120,133,103,103,126,124,123,119,110,115
The first entry from the left is 120
The 2nd entry from the right is 110

a = 118,136,113,155,128,117,127,116,122,130,151,116,125
Find the first entry from the left.
A: 118
The first entry from the right -> 125
The 4th entry: 155
Find the 3rd entry from the left.
A: 113

Questions about the matrix below. Indices start at 1.
1) Read off the entry in the top-right corner.
2) Read off the entry just left of 128.
3) Read off the entry in row 1 and column 3.
4) Read off the entry in row 2 and column 1.
5) Read off the entry directly below 132.
6) Read off the top-left entry.
7) Read off the bottom-right entry.
8) Read off the entry directly above 116.
[[139 124 124 141 123 141 133 134 138 132 106 105]
 [129 105 118 136 145 102 147 128 111 116 126 147]]
1) 105
2) 147
3) 124
4) 129
5) 116
6) 139
7) 147
8) 132

m =
[[120 118 111 120 145 131 148]
 [133 105 134 107 126 146 106]
 [126 135 137 128 126 147 117]
 [129 136 112 133 120 132 140]
 [134 140 123 127 147 113 124]
 [129 136 119 126 116 123 138]
 [128 131 105 135 105 122 141]]
Rows and columns are numbered from 1.
The entry in row 2 and column 2: 105
Find the entry directly below 111.
A: 134
The entry in row 1 and column 1 -> 120
Find the entry at row 2, column 1.
A: 133
Find the entry just left of 146.
A: 126
Find the entry directly below the centre entry.
A: 127
Find the largest entry.
A: 148
Find the entry directly above the centre entry.
A: 128
The entry in the bottom-right corner is 141
Find the entry in the bottom-left corner.
A: 128
The entry at row 3, column 1 is 126
The entry just right of 118: 111
The entry just left of 138 is 123
Find the entry just left of the centre entry.
A: 112
Find the entry just left of the largest entry.
A: 131
The entry just right of the centre entry -> 120

Questions about the row below.
1) Report the entry just left of 124.
2) Report the 1st entry from the left.
3) Report the 2nd entry from the right.
4) Report the last entry.
[130 122 108 124 115 116 150 134 132 111 120 131 120 105 142]
1) 108
2) 130
3) 105
4) 142

Read these off the array that follows.
1) Read off the entry directly below the largest entry.
2) Read off the 5th-last entry, reading row by row.
3) Read off the largest entry in the last column.
4) Read off the first entry, reading row by row.
5) Read off the top entry of the column that holds the smallest entry.
6) Read off the last entry, reading row by row.
7) Read off the second smallest entry.
8) Read off the entry just right of the smallest entry.
[[131 106 120 130 113 130]
 [136 134 125 120 121 122]
 [145 139 115 129 128 137]
 [136 134 118 134 125 123]]
1) 136
2) 134
3) 137
4) 131
5) 106
6) 123
7) 113
8) 120

x =
[[132 127 124 135 125 134 128 128 126 123 128 129 123]
 [121 129 124 138 137 134 131 126 125 126 128 123 127]
 [135 129 127 133 130 136 124 127 124 132 121 119 114]
 [138 129 124 138 125 138 126 127 124 128 124 125 117]
 [126 131 119 149 135 140 132 135 117 116 140 115 126]
 [120 129 123 139 138 135 132 126 125 125 129 122 127]
 [117 130 121 143 141 136 133 126 124 123 128 122 125]
 [131 127 126 132 126 131 128 128 127 125 128 129 125]
 [124 131 121 146 140 138 130 127 118 119 135 114 125]
 [135 126 126 135 127 134 122 127 123 130 120 120 116]
 [115 131 119 148 139 136 133 129 125 120 125 129 123]
 [126 127 120 152 134 147 140 131 121 128 135 124 123]
 [138 129 124 138 125 139 127 128 125 128 125 125 118]
 [127 131 119 149 136 140 131 133 116 116 140 113 126]
 [120 125 128 124 132 134 118 128 128 132 122 128 130]]
Counting starts at 1.
What is the entry in the bottom-left corner?
Answer: 120
The entry directly below the centre entry -> 130
The entry directly above the largest entry is 148
The entry in row 2 and column 1: 121
What is the top entry of the column that holds the smallest entry?
Answer: 129
The smallest entry is 113
What is the entry just left of the centre entry?
Answer: 131
The bottom entry of the column that holds the smallest entry: 128
The entry in row 3 and column 1 -> 135
What is the entry in row 1 and column 1?
Answer: 132
The top entry of the column that holds the largest entry: 135
The entry just right of the smallest entry: 126
What is the entry in the bottom-right corner?
Answer: 130
What is the bottom entry of the column that holds the largest entry?
Answer: 124
What is the entry in row 1 and column 2?
Answer: 127
The entry directly above the centre entry: 133
What is the top-right entry?
Answer: 123
The entry in row 3 and column 3 is 127
The entry directly below the largest entry: 138
The entry just right of the largest entry: 134
What is the entry just left of the smallest entry?
Answer: 140
The entry at row 1, column 3 -> 124

Questions about the row below.
1) Find the third entry from the right.
2) Find the fourth-last entry.
3) Find the third entry from the left.
4) Find the fifth entry.
5) Find the second entry.
(122, 128, 150, 113, 140, 131, 132, 122, 138, 134, 113, 141)
1) 134
2) 138
3) 150
4) 140
5) 128
